One vector is turned by the same rotation once a tick. Each row is the vector after some number of ticks, and that number follows the row.
The counts run from 0 to 599.
[ 71 167 142 123 177 127 136 138 117 140 144 134  77 143 172 144 112 141
  96 137 167 176 107 125 107  71 117 125 142 146 145 144 158 127  92 109
 166 128 146 127 126 138 114 148 112 118 112 121 145 120  99 130 138 122
  53 179 135]	368
[118 125 132 146 132  83 122 145 141 102 153  95  82 146 132 168 119 118
 147 104  97 175 142 125 138  91  87 126 124 124 174 147 112 136  68 141
 153 129 139  87 119 152 141 104  97 127  76 142 162 133 154  93 112  97
  80 136 118]	58
[123 140 139 103 154 134 129 164 151 121 137 139  76 111 141 191 137 118
 128 144 131 108 153 149 102 138 100 138 107 182 124 184 151 131 116 140
 169  99  97 109 149 137 140 147  95  71 124 108 147 116 156 150 104 109
  85  88 123]	225
[ 92 164 136 134 166  93 113 142 111 125 150 138  78 142 146 169 109 139
 119 132 132 166 113 123 131  61 111 124 123 145 145 134 151 137  68 121
 151 142 141 109 129 151 110 146 130 121  80 128 161 133  97 110 110 106
  35 146 117]	50
[140 105 135 108 128 143 195 173 141 119 155 105 106  79 162 129 130 123
 151 125 157 124 143 147 155 152  87 143 124 150 141 162 129 115 140 161
 164  81  91 109 128 131 111  92  92  94 151 134 133 144 185 161 135 103
 154 117 102]	177
[114 135 115 128 129 129 183 145 118 140 162 155 124 125 164 100 121 141
 144 131 201 123 128 127 199 144  90 138 135 132 134 137 134 130 120 201
 131 118  78 110 148 122  91  90 147 129 139 108 125 162 145 155 128  90
  98 123  80]	464
[106 155 113 123 133 135 165 156 130 148 148 171  85 126 179 147 139 146
 120 137 185 109 119 135 127 131 100 114 124 150 120 137 163 117 121 153
 143  70 102 126 192 112 104 120 167  97 168 128 125 119 140 147 130 108
  53 106 103]	474
[117 123 144 125 134 144 187 162 141 154 176 107  81 106 160 146 121  96
 137 111 179 156 122 139 117 126 102 167 145 150 161 163 116 144 153 146
 165  92 123 102 112 157 133  85  69 139  72 103 137 112 136 153 158 141
 107 128 118]	142
[103 157 143 129 137 158 116 164 104 160 135 143  81 149 157 130 125 100
 141 150 191 165 114 116 139 145 102 112 119 176 123 130 149 170 103 136
 143 148 111 128 176 150 134 150 142 122 115 110 163 133 144 156 173 108
  73 118 101]	191
[109 143 149 150 127 134 182 136  95 159 160 136 105 134 172 111 107 133
 130 111 189 156 111 136 180  87 128 136 159 114 139 147 142 128 103 166
 163 120 100 116 102 157  75  93 127 136 127 111 113 127 133 154 133 103
  91 184  98]	425
[114 134  94 111 166 115 125 152 141 113 126 119  81  85 148 188 137 140
 110 151 100 115 159 130 104 108  89 122  83 156 154 151 158 116  83 104
 166 103 153 104 163 110 143 135 109 107 107 118 168 122 105 132 105 109
  74  79 131]	299
[113 105  75 128 137 118 190 124 147 143 139 132 120 121 187 124 139 181
  90 104 168 136 118 113 191 111  96 128 104 116 178 155 122 101 132 161
 161 124 147 118 150  85 122  71 134 142 137 118 147 125 114 134 111 112
 120 118  99]	35
[105 117  90  87 169 162 150 152 149 108 104 139 102  99 169 111 103 158
 117 166 156 130 151 118 158 167  68 122 104 157 152 154 146 115 126 162
 148 132 129 125 168  85 124 121 131 126 161 113 162 162 137 147 124  96
 105 104 101]	577
[124 122 120 146 143 126 152 133 103 146 142  89  86 123 154 136  96 121
 128 112 132 165 114 124 151  63 120 137 136 100 180 158 149 131  84 120
 173 141 152 108  90 161 107 103  96 174  73 115 153 101 107 141 126 118
  94 170 125]	349
[152 135 149 155 110 120 132 167 107 121 161 114  84 131 116 170 104  87
 187 122 115 130 137 139 144 104 115 141 128 138 144 168 133 160  80 160
 151 118  95 104 118 190 113 112 103 117  83 126 157 118 168 137 125 106
  79 124 108]	488
[140 106  83 157  97 173 162 147 114 147 124 129  91 123 181 122  90 134
 152 128 164 117 106 101 178 138 111 120 135 132 159 176 143 137 135 178
 154 134 131 151 162 132 100  90 155 145 145 136 161  75 137 155 136 116
 112 126  95]	529
[139 110 132 105 134 139 161 168 132 150 156 114 107  74 160 153 144 104
 140 156 165 128 134 134 150 137 103 156  99 179 144 170 129 152 129 144
 168 130 104 111 134 140 134 123  75 108  84 102 163 134 144 173 142 122
 131  74 106]	216
[128 110 117 114 135 129 189 156 145 120 161  98 109  90 153 130 126 117
 149 116 165 139 145 140 147 157  71 145 126 135 160 139 116 116 139 161
 154  83 107  93 123 135 124  62  80 129 117 123 139 148 178 141 149 114
 139 119 106]	140
[ 77 135 165 118 163 127 168 145 124 134 163 131 106 133 176 108 128 145
 110 134 191 201 104 119 162  94 100 134 152 147 154 138 114 142 118 143
 168 156 121 117 107 138 109 122  81 113 112 122 135 156 132 141 148 116
 111 177 107]	396
[114 117 123 111 167  89 182 144 164 109 161 130 108  96 161 161 140 168
 107 116 130 132 145 145 132  85 100 161 116 143 161 179 122 104 117 144
 168 110 134 101 103 117 114 102  80  98 101 120 132 136 116 130  81 116
 106 117 118]	38
[152  86  80 128 123 135 169 152 146 124 127 105 100  85 159 165 126 140
 126 111 111  98 155 141 150 121 105 148 101 120 179 200 145 111 125 152
 181 104 138 116 132 116 126  86 104 129 109 111 158  79 127 148  88 118
 127  82 118]	280
[103 126 107 105 158  84 153 148 160  94 164 117  89 105 156 162 152 135
 124 131 139 161 133 130 112 127  60 121 106 153 159 103 129 121 108 120
 139  86 147  85 162 112 146 101 110 109 110 143 158 164 157  95 127 104
  89 103 119]	84
[145 133 142 152 120 155 111 161  89 150 120 113  73 135 147 168 103 108
 169 134 120 136 128 119 154  85 131 119 121 137 137 188 160 151  69 140
 172 144 122 130 126 185  98 143 132 121 106 126 164  76 129 157 125  98
  82 137 111]	237
[122 105  94 136 127  98 176 138 156  95 148 110 113 118 158 135 127 165
 135  91 119 131 146 126 178 111  75 127 126  87 168 154 127  93 102 171
 149  91 131  96 132 114 111  63 122 131 149 147 135 134 152 115  94  91
 109 140 105]	64
[105 147 157 116 154  99 151 167 148 124 172 117  90 129 138 163 172 106
 128 127 158 167 132 141 116 141  74 128 119 174 138 115 120 144 111 129
 151  98 111  83 157 140 159 120  83  88 103 128 152 158 178 122 139 109
  88 101 115]	440
[ 73 140 102 118 180 123 126 133 146 101 107 140  96 148 172 117 103 171
  98 147 154 153 133 101 151 132  65 102 118 139 164 133 151 113  90 142
 154 140 146 122 168  91 119 131 151 128 159 125 154 159 116 123 117  87
  69 142 114]	333
[124 112 112 118 142  94 166 146 143 110 154  74 103 116 130 148 129 124
 129  94 120 155 162 140 149 120  64 118 114  91 170 139 124 108  80 136
 171  88 129  69 115 137 137  66  79 147 114 125 143 151 178 122 117  94
 125 137 111]	383
[111 128 120  93 170 146 140 162 167 118 127 124  71  86 151 186 123 130
 117 154 122 135 154 139  82 129 100 147 104 180 144 181 151 126 127 107
 172 105 144 126 144 115 147 143  89  99 114 107 161 104 120 141 115 123
  87  94 128]	580
[150 110  75 137 110 165 172 153 120 145 129 132  94  99 180 138  93 144
 148 126 147  95 127 118 166 134 115 134 127 128 152 183 151 114 138 173
 157 100 123 144 151 128  85  89 153 139 160 119 142  83 132 164 118 116
 104 115  92]	530
[114 137 153 150 121 132 178 150  97 174 170 119  90 141 168 134 115 119
 128 102 189 168 100 128 155  78 140 146 157 118 144 161 131 139 113 147
 172 108 118 121  93 171  92  95 106 139  99 108 125  96 125 154 140 120
  99 172 105]	424
[118 109 109 113 127 119 212 147 121 147 164 117 127  88 183 114 154 147
 123 125 192 143 110 132 182 126  90 123 113 123 142 112 132 109 124 152
 151  82 108  98 150 122 102  80 123 120 143 122 130 151 157 153 146 111
 135 120  95]	428
[115 132  95 161 118 137 178 131  96 152 153 120  82 123 176 120  89 142
 138 106 161 142 104 118 165  84 113 114 147  89 160 127 154 107 103 148
 148  94 143 122 128 142  78  75 159 155 131 136 144  94 120 137 142 112
  75 182 111]	99
[105 146 112 117 148 153 140 158 123 131 123 158 105 127 164 114 126 144
 126 162 189 120 136 118 182 166  87 122 105 167 134 147 151 137 122 182
 146 139  92 137 176 108 115 137 150 112 152 100 155 150 140 163 128  86
  98 101  88]	221
[107 142 128 131 146 132 171 148 112 140 176 125  99 107 164 128  91 115
 142 117 169 152 107 137 144  78 116 172 154 127 161 152 133 135 112 153
 152 126 121 112  83 166  86 102  97 145  68 102 126 129 109 139 146 124
  72 163 113]	106
[100 161 135 147 133 125 133 150 118 123 135 142  79 176 154 129 129 136
 135 119 168 145 128 129 158 134  88  85 142 129 125 126 154 121  89 162
 140  92 102 109 174 134 115 108 168 112 175 144 131 141 177 128 128  84
  52 153  99]	445
